(in the rows, 128 means zero)
One turn sends every row of this set to another row. A few are shown first. Where does it send the rows asked after them?
K_620: [128 130 129 118 102 148 138 140  95 103 162 132 120  87  74 136 106 124
 165 146 106 129 113 119 105 150 121 111 128 122 122 125]
K_993: [134 133 113  94 138  97 102 148 159 111 147 185 139 135 125 104 154 132
 147 107 123 150 108 142 149 143 148  99 140 124 129 112]
K_375: [151 135  95 172 149  93 154 147 148 135 138 160 125 132 108 104 124 153
 148 136 146 126 102 111 148 107 135 117 105 128 129 152]
K_755: [170 112 106 107 165  99 142 135 167 110 109 143 139 128 138 119 110 143
 122 133 135 119 110 133 149 104 133 114 165 132 103 142]
K_783: [136 123 138 109  92 155 130 136 127 123 150 110 112  88 128 154 102 119
 151 156  96 130 117 120 112 145 136  99 109 127 130 145]
K_133: [132 120 137  87  96 147 136 133 120 102 153 118 105  95 114 163 121 128
 158 150 105 137 116 123 116 157 128 103 114 125 127 116]
K_472: [127 117 153 109  96 149 123 134 111 128 130 105 127 100 129 167 123 115
 171 143 119 105 126 122 112 138 126 114 131 138 140 141]
K_341: [143 127 133 112 153  65 138 122 162 121 145 158 116 128 121 123 168 141
 164 125 147 136 119 118 159 136 131 101 109 127 139 112]
K_812: [131 120 105 105 146 112 115 161 132 108 152 194 134 144  93 105 136 146
 134 108 143 156  98 146 147 140 145 130 126 130 114 113]
K_999: [160  98 118  91 178  92 142 144 143 100 135 156 126 135 107 118 111 152
 118 131 147 137 103 131 152 119 134 131 155 139  93 119]
K_788: [146 107 143 129 157  76 131 114 156 158 122 138 116 123 137 126 157 128
 140 114 142 120 124 129 162 123 133 119  90 127 147 148]
K_163: [129 113 140 118 113 153 133 131  83 122 144 118 117  84  79 145 102 115
 146 135 111 123 112 131 110 147 120 130 112 128 124 138]
K_66: [153 132 112 141 142  87 147 134 180 130 137 145 115 135 155 126 139 152
 145 141 145 124 111 118 154 113 137 101  91 123 124 138]
K_328: [140 135  91 147 137 128 114 170 152 137 139 177 146 135 125  92 109 131
 126 113 122 140  98 142 141 119 158 119 123 123 122 156]
K_528: [122 109 154 130 109 152 128 149  83 133 149 112 127 103 102 159 105 117
 157 144 131 111 122 121 108 136 124 132 117 143 125 147]
K_207: [116 123 148 120 102 138 124 147  91 114 157 129 135  98  89 150 116 118
 178 147 127 114 118 109 104 145 119 116 139 141 130 127]
K_476: [147 130  93 121 134 125 113 148 168 122 123 159 135 144 161 119 122 139
 121 118 131 140 102 159 143 116 151 109 115 118 112 142]
K_896: [121 110 158  94 100 141 125 141 108 109 156 117 117 111 118 175 123 129
 175 150 131 126 121 115 111 149 123 115 125 141 126 120]
K_178: [151 110 115 154 164  88 144 128 127 151 115 146 125 121  94 113 143 134
 144 108 152 113 113 126 156 115 123 140 104 137 144 154]
K_264: [152 116 134 103 166  72 128 144 169 124 151 163 141 116 113  94 118 123
 134 133 118 134 115 113 153 132 145 100 173 134 122 130]
K_526: [142 120 117 137 163  77 152 139 126 120 150 171 118 132  79 111 150 150
 155 122 160 135 106 112 153 131 124 127 109 137 136 120]
K_432: [129 126 131 131  97 155 135 150 102 110 147 119 130 109 107 160 102 133
 171 155 134 111 113 117 101 126 120 122 130 136 113 137]
K_632: [149  84 150  90 178  85 128 142 146 138 138 144 123 124 123 118 105 129
  98 124 134 135 113 135 160 124 146 136 137 140 108 146]
K_902: [137 128 118 133 100 161 143 140 102 108 140 116 120  86  93 147  92 128
 153 147 108 115 109 131 101 135 123 118 116 126 116 143]
K_670: [153 108 131 126 172  90 135 160 159 141 152 155 138 122 122  96  85 125
 111 139 122 133 107 113 150 117 154 120 147 137 111 156]
K_168: [134 115 145  91 100 147 129 121 114 124 133 105 111  84 113 158 124 111
 156 137  99 125 125 131 118 152 125 105 121 128 141 135]
K_445: [133 105 134 102 148 111  95 140 141 151 125 161 135 133 132 114 144 112
 115  90 124 137 115 164 159 137 151 127 109 129 135 142]
K_985: [162 107 120 107 172  85 129 131 149 132 109 146 149 110 105  98 124 122
 132 117 124 113 115 130 152 118 129 119 183 136 121 145]
K_550: [121 125 150 119  94 145 127 153 122 125 161 115 127 105 134 163 107 123
 169 162 118 120 122 106 108 139 136 103 124 137 129 140]
K_717: [144 112 106 118 153 122 105 142 121 139 102 164 145 127 102 103 141 122
 128  82 133 129 113 163 151 127 136 136 133 129 133 149]

K_432 moves to K_896
K_133 moves to K_163
K_717 moves to K_476
Now these:
K_985 moves to K_755
K_178 moves to K_66

One turn sends every row of this set to another row. A few are shown first. Where does it send the rows asked after them?
K_271: [116 169 100  93  82 137 174 121 103 129 123 140 124  62 102  97]
K_437: [ 89 141 113 114  69 123 158 109 116 141 127 122 119  72  93  79]
K_124: [122 131 153 127 128 174 127 110  81 147 141  97 116  99 134 113]
K_44: [118 130 118  78  98 135 133 117  91  85 150 128 122  55 129 140]
K_893: [146 128 122 124 139 119 119 103 101 106 129  90 124  57 123 126]
K_749: [109 128 145 115  97 164 117 108  92 168 164  99 124  94 122 121]
K_297: [106 149 129 145 100 167 126 113  84 110 105 136 122  59 119 143]
K_612: [ 97 127 144 116  83 108 166 109  68 130 125 117 135  49 107  91]
K_185: [111 131 127 123 103 119 141 127  53 145 107 156 120  79 123 102]
K_132: [126 156 139 122 122 138 104 118 108 126 169 106 129  70 123 149]
K_942: [122 138 128 141  87 129 136 142 119 111 176  93 124  67 101 124]
K_131: [107 175 133  98  93 163 143 128 111  84 138 136 118  74 122 118]
K_530: [109 160 133  97 105 136 152 129 110 154 154 137 125  91 105  73]
K_263: [113 137 123 106 101 133 134 105 131  75 119  98 119  75 118 105]
K_345: [134 162 123 122 118 117 140 120 112 126 169  90 127  47 100 133]
K_797: [129 118 148 127  93  95 150 121  72 147 125 123 117  81 114 144]
K_31: [106 132 129 105  87 134 146 117 106  81  98 128 113  96 136 128]
K_363: [120 143 150 154 130 144 126 104  98 131 138  82 111  64 110 102]
K_768: [110 141 125 122 121 186 121 107 129 110 123 106 124  81 136 112]
K_463: [108 121 144 123  78 118 170 126  88 163 118 117 103  98 125 115]
K_763: [106 124 123 111 114 183 105 103  91 129 134 120 108  88 141  96]
K_807: [ 93 138 128  90  93 120 129 125 138 140 163 100 118  64 134  96]
K_256: [113 135 105 112  73 122 171 119 131 149 122  94 108  69 105 102]
K_455: [153 114 114 113 114 122 145 148  94 133 152  84 106  80 117 108]
K_573: [121 103 124 123 116 154 111 111  60 154 133 118 121  66 130 100]
K_565: [106 133 120 131 106 144 144  99  90 174 150 114 119  63 122  74]
K_992: [107 144 126 103 140 170 122 122  86 134 125 126 102  58 154 114]
K_267: [108 129 127 100  75 138 148 124 103 125  93 144 105 106 109 127]
K_419: [132 124 136 110 113 114 125 126  61 128 145 110 121  85 120 157]
K_618: [143 112 134 130  82 128 157  91  69 138 124  93 116  88 109 136]
K_180: [143 137 125 117 117 143 127 116 104 104 154  90 121  31 130 132]
K_466: [110 162 117 110  89 136 129 139 133  92 112 133 106  73 120 130]
K_286: [143 135 107 129  98 115 137 111  82 114 106 125 129  95  79 118]
K_766: [113 171 101 128  95 144 146 128 139 135 116 110 109 102 112 107]
K_377: [111 157 103 109  86 157 152 123 108 165 138 115 122  61 105  73]
K_542: [ 91 158 151  98 106 163 157  87  93 149 135 126 119  75 144 112]
K_886: [135 124 116  94  98 154 120 125  89 166 134 137 117 110 132 130]
K_662: [130 164 118 108  88 103 154 128 109 114 149 104 127  36 109 105]
K_971: [101 141 109 104  87 125 126  95 103 105  83 123 124  62 124 126]
K_422: [126 127 121 102 102 108 150 106  60 166 124 135 128  95 117 120]

K_662 moves to K_267
K_263 moves to K_271
K_749 moves to K_893
Now these:
K_286 moves to K_542
K_942 moves to K_971
K_437 moves to K_422
K_363 moves to K_44
K_763 moves to K_345

One turn sends every row of this set to another row. A few are shown first. Where does it send the rows asked after them?
K_24: [103  85 131 133 135 148 113 105 125 155 152 124 134 159 160 138 132 142
 141 139 154 168 196  81 147 137 131 169 132 125 105 133  82 135 145 135
 157 116  97 123 120]
K_774: [125 104 114 125 150 147 110 100 100 151 162 131 123 154 166 139 136 143
 133 151 152 160 192  89 148 123 133 168 147 128 114 130  68 153 161 142
 137 109  97 134 135]
K_723: [114  85 122 128 122 162 118 107 129 158 152 114 140 161 155 125 157 136
 141 133 143 160 187  78 149 129 142 162 138 109 105 116  95 144 149 142
 146 120 106 124 117]
K_593: [168 107 149 133 146 162 148  71 161 121 152 127 150 155 166 134 103 200
 137 134 122 153 152 111 173 115 124 163 137 159 100 158 151 155 124 161
 109 118  69 150 137]
K_198: [112  96 152 130 130 153 101 127 140 155 155 174 110 167 161 146 108 175
 115 139 110 145 166  74 190 140 117 147 139 138 132 132 164 182 131 108
 129  99 125 138 133]
K_362: [164  99 160 126 144 154 158  75 146 125 128 123 138 166 161 134 102 187
 127 123 125 145 161 120 166 113 123 159 151 149 108 155 158 174 108 172
 116 111  72 136 127]
K_241: [122 157 134 153 146 159 119  91 151 153 159 118 166 161 125 155 118 188
 149 121 100 148 160 105 160 184 123 141 147 152 127 117 122 184 130  90
 121 109 128 141 136]
K_237: [146 156 123 119 120 166  76 105 137 153 116 135 133 164 143 134 141 177
 115 170 112 146 164 102 145 165 163 161 107 156 112 162 102 152  96 129
  90 109 123 163 147]
K_435: [121 117 114 134 181 143 113  91 139 133 119 118 141 151 136 121 119 189
 122 160 132 166 154 139 173 146 119 119 111 179 121 101  99 140 150 124
 112 146 101 125 123]
K_372: [128 152 141 143 157 147 121  87 160 161 155 127 167 162 135 141 111 185
 149 111  95 154 162  95 150 184 129 135 155 153 126 122 131 174 128  93
 116 109 132 134 138]
K_89: [117  78 108 134 126 164 106 108 111 171 167 129 129 153 162 144 144 147
 138 148 142 151 193  92 167 131 141 149 127 122  93 137  79 147 143 138
 136 102 100 118 128]
K_171: [147 134 171 114 122 187 122 107  90 162 134 103 116 184 138 133 109 191
 141 135 103 157 170  76 176 121 141 119  93 150 115 129 140 165 111 114
 112 123 108 108 107]
K_660: [141 154 150  98 123 163  93  92 128 154 155 138 141 175 152 147 140 167
 155 159 114 158 153 142 157 145 100 157 169 135 133 170 156 148 155 145
 135 136  94 133 104]
K_234: [158 130 175 109 133 174 129 107 111 156 133 111 123 186 139 125 107 190
 139 130 112 132 171  77 182 127 139 139  70 159 109 127 145 151 100 117
 130 127 110 126 102]
K_625: [136 115 118 154 161 153 119 104 133 164 125 156 166 150 180 117  90 192
 119 149 109 116 172 107 164 176 121 166 116 146 113 138 109 206 127 158
 134 116 104 131 124]
K_792: [147 117 125 143 150 145 123 104 133 167 129 149 157 143 180 114  96 179
 120 147 101 113 179 109 155 188 118 158 114 149 115 141 123 204 136 153
 137 102  98 116 124]
K_72: [106  97 153 134 138 147 108 137 136 145 147 175 107 148 158 134 108 179
 118 127 103 151 165  81 181 151 118 141 136 141 134 145 166 176 137 106
 122 100 121 133 131]
K_431: [152 133 134 120 108 163  89 111 145 142 121 133 121 163 154 132 156 190
 116 166 117 145 168 120 158 164 165 150 119 147 110 152  84 147  97 153
  93  93 131 156 144]
K_605: [142 149 130 111 102 166  90  97 137 170 117 133 129 173 143 133 148 187
 119 168 120 142 171 116 152 164 161 166 104 154  99 156  89 144  91 150
 114  86 114 139 139]
K_310: [130 109 118 122 173 141 112  93 148 122 120 103 134 126 123 130 114 176
 123 156 137 161 161 129 164 128 109 122 112 168 126 107  88 140 136 121
 114 131  88 121 129]
K_212: [116 118 126 120 189 140 123  86 149 136 111 104 145 143 135 136 112 184
 120 162 136 160 160 132 167 139 117 116 126 171 117  99 100 137 131 129
 107 114  87 124 112]
K_55: [143 130 182 107 134 169 125 109 104 161 120 119 122 194 127 124 107 193
 135 131 120 146 164  91 176 129 134 109  86 141 108 130 136 163  97 111
 118 117 101 114 104]
K_547: [149 137 177 118 131 174 119 114 105 150 121 120 114 189 125 121 109 195
 135 131 113 155 155  88 168 122 135 116  97 153 114 117 141 150 106 115
 116 108 100 112  84]
K_369: [170  95 154 129 140 157 157  76 139 133 129 124 138 159 154 133  95 184
 114 132 118 161 151 121 159 105 132 153 144 150  97 153 158 165 122 172
 122 105  72 137 124]
K_894: [136 144 144  92 119 175  78 111 136 144 153 134 138 171 153 135 142 167
 169 144 110 167 158 123 148 143 105 166 158 147 133 155 160 167 166 152
 127 145  94 137 101]
K_127: [118 115 119 116 191 142 105  91 140 127 135 118 151 141 137 131 112 192
 125 162 137 156 169 124 186 125 106 116 100 158 123 109 107 134 138 107
 122 131  94 130 123]
K_87: [122 153 145 139 149 150 115  87 143 159 150 126 169 156 127 150 114 197
 155 117  88 145 151 107 168 175 130 143 149 149 119 118 124 180 126  90
 124 125 132 141 136]
K_453: [100  99 153 135 133 149 114 125 131 147 149 173 102 158 170 148 109 181
 127 129 103 151 169  74 188 141 112 141 136 142 126 141 160 189 128 115
 131 113 116 148 127]
K_938: [140 145 119 106 112 162  81 119 139 160 110 132 131 180 135 126 138 178
 129 161 121 168 158 104 150 170 148 174 111 151  91 141  95 152  82 135
 104 116 130 135 148]
K_268: [131 154 139  91 123 166  92 100 139 144 169 136 139 185 144 146 141 167
 164 149 122 170 143 137 152 154 117 147 174 139 125 162 154 144 138 162
 129 132  94 137 101]
K_52: [117 114 123 128 184 133 120  84 150 138 119 123 145 152 134 128 118 195
 117 148 146 152 161 133 174 135 105 114 128 166 120 106  94 141 136 116
 114 128  79 124 121]
K_373: [124  83 116 142 134 150 102 109 128 143 163 129 130 146 164 144 134 144
 136 136 135 155 185  78 129 130 147 163 125 125 108 125  78 147 155 141
 148 125 104 122 130]
K_817: [132 130 123 112 125 182  97 111 134 153 163 140 130 184 147 141 161 167
 166 133 120 161 157 142 171 144 105 164 169 147 128 156 152 142 161 147
 127 140 106 133 102]
K_643: [181  94 161 115 144 169 144  78 139 119 134 129 150 154 157 125  99 178
 133 128 127 170 153 107 155 110 124 162 147 156 110 157 148 160 133 174
 103 117  79 139 128]
K_866: [152 150 116 117 124 176  80 102 140 154 128 131 133 185 148 128 142 170
 139 166 113 143 175 125 160 169 156 164 125 149 102 154 109 149  69 147
 104  95 133 151 139]
K_721: [133 146 140 102 103 180  94  88 131 138 160 139 118 169 155 148 145 163
 156 135 111 156 145 135 151 147 107 155 155 130 126 160 155 158 152 166
 109 150 112 127 106]
K_928: [147 107 128 149 154 157 116 107 131 158 132 153 166 147 180 120  96 176
 117 151 112 112 169 112 166 197 122 166 122 152 104 138 121 200 133 159
 138 111 103 131 122]
K_327: [165 140 172 105 127 179 118  99 113 158 118 117 108 189 135 122 117 177
 134 146 111 150 161  75 158 123 129 113  82 156 119 122 134 152 108 116
 109 123 105 119 104]
K_339: [101  95 121 138 137 159 114 118 107 150 156 129 125 154 155 138 149 145
 131 142 154 157 185  97 144 125 133 166 133 116 115 126  94 126 146 142
 152 112  94 123 124]
K_273: [148 157 121  89 128 177  91 116 130 145 149 125 138 182 145 134 155 173
 143 160 112 162 159 129 164 153 101 146 171 137 134 163 145 161 151 149
 132 138  91 137  95]
K_544: [136 148 138 131 103 164  87 106 149 151 121 136 124 173 140 129 131 188
 123 171 122 142 157 116 150 165 161 166 102 144 109 167  92 141  83 139
 102 100 125 140 139]
K_492: [168  95 142 124 143 158 137  66 144 115 131 132 140 157 171 121  97 179
 128 138 115 162 163 105 169 105 134 173 157 157 104 146 154 169 110 171
 113 112  84 136 134]

K_938 moves to K_774
K_72 moves to K_372
Now these:
K_643 moves to K_327
K_127 moves to K_593
K_237 moves to K_373
K_55 moves to K_52
K_866 moves to K_89
K_660 moves to K_544
K_453 moves to K_87
K_241 moves to K_928
K_492 moves to K_171
K_547 moves to K_212
K_723 moves to K_273
K_339 moves to K_268

One turn sends every row of this set to another row. A few are shown first. Where does it send the rows asked after them?
K_559: [180 146 138  90 145 140 131 175 129 117 148 107 142 107 134 125 116]
K_760: [153 125 143 142 148 135 127 118 150 130 138 167 146 110 136 126 130]
K_344: [143 121 153 117 142 138 113 114 163 148 132 162 123 160 174 138 126]
K_884: [132 135 160 119 134 130 106 121 155 139 114 160 123 162 160 146 130]
K_935: [105 161 151 115 124 131 137 132 145 164 156 123 132 121 137 150  98]
K_255: [140 102 126  95 136 139 149 115 129 145 116  97 104 158 140 164  87]
K_691: [140 126 154 123 137 137 110 116 147 149 132 160 134 160 153 149 146]
K_157: [176 138 147 101 144 138 123 178 127 109 142 117 135 104 119 134 111]
K_64: [116 148 122  77 137 133 142 124 134 132 122  97 121 106 137 114 130]
K_113: [137 136 158  99 166 101 142 170 127 113 117 108 117 145 173 147 128]
K_146: [164  91  93 118 133 163 145 132 142 132 133 136 112 137 141 136 103]
K_576: [147 145 157 102 162 105 139 168 122 112 102 116 110 143 174 142 127]
K_909: [133 129 146 114 150 136 116 118 154 144 140 169 127 158 170 138 135]
K_665: [147 143 164 110 163  98 132 166 101 122 111 113 123 135 168 139 112]
K_77: [108 150 132  75 124 127 138 135 133 134 111  98 126 112 132 120 115]
K_581: [144 128 118  94 167 136 135 139 135 124  96 109 143 150 195 135 119]
K_434: [184 141 151 131 144 148 110 153 114 145 157 106 118 123 140 159 114]
K_815: [109 141 115  80 128 124 152 133 135 135 123  95 126 108 142 118 119]
K_219: [140 104 126 104 129 146 152 131 129 147 116 117 121 171 132 167  87]
K_137: [146 116 124  91 136 150 156 117 129 147 118 104 111 157 137 168  81]
K_594: [104 160 155 118 124 122 131 142 149 149 144 108 120 109 139 140  94]
K_917: [147  90  92 117 134 157 150 136 134 134 135 140 115 132 152 126  99]
K_73: [118 154 166 106 123 120 150 136 151 153 153 119 133 104 133 144 100]
K_173: [131 115 131  88 121 141 149 133 132 148 111 108 120 148 144 176  76]
K_194: [179 138 137  85 140 149 134 171 138 111 141 118 137 104 127 135 122]
K_155: [160 134 145 127 139 137 129 114 154 131 134 160 143 111 131 110 134]
K_916: [133 133 146 118 149 135 122 122 145 146 113 165 114 160 172 151 144]
K_823: [136 139 156 124 169 100 134 170 116 121 122 117 127 146 175 153 123]
K_17: [173 142 140  92 127 143 123 171 127 105 148 116 145  99 134 132 111]
K_771: [149 113 114 102 169 125 141 132 145 116 101 112 143 141 192 133 121]
K_58: [146 131 112 100 169 140 149 129 141 108 100 108 142 142 190 141 113]
K_334: [150  98  90 124 139 166 148 129 131 146 133 135 117 141 151 146 103]
K_433: [189 132 144 129 161 156 125 136 113 146 152 122 117 133 135 166  99]
K_832: [136 105 129 108 127 134 143 131 125 141 119 104 111 151 126 177  78]
K_425: [105 153 157 108 131 128 122 140 148 150 161 139 122 113 132 140  98]
K_737: [112 148 158 103 114 120 135 135 155 145 147 125 128  99 137 148  94]
K_32: [164 120 144 127 140 133 141 116 147 124 123 163 149 106 138 117 131]
K_200: [194 132 152 131 142 146 130 153 107 149 157 124 111 129 143 142 112]
K_63: [192 145 149 125 146 152 119 153 104 148 142 114 115 148 143 154 107]
K_983: [191 126 146 129 149 139 125 148  96 142 157 120 117 124 141 151 107]
K_484: [145 101  91 119 140 166 148 127 135 123 140 144 116 147 145 135 104]
K_496: [135 141 155 118 165 105 144 165 124 119 102 111 124 157 174 140 108]
K_671: [149 120 116  95 175 135 137 133 139 117 112 106 146 135 193 126 109]
K_209: [161 126 142 131 141 135 125 109 134 118 139 161 151 115 134 116 129]
K_126: [114 156 122  86 121 130 148 135 128 123 113  98 122 105 149 121 125]

K_200 moves to K_73
K_916 moves to K_433
K_334 moves to K_760
Now these:
K_146 moves to K_155
K_484 moves to K_209
K_194 moves to K_64
K_434 moves to K_594
K_823 moves to K_832
K_983 moves to K_737

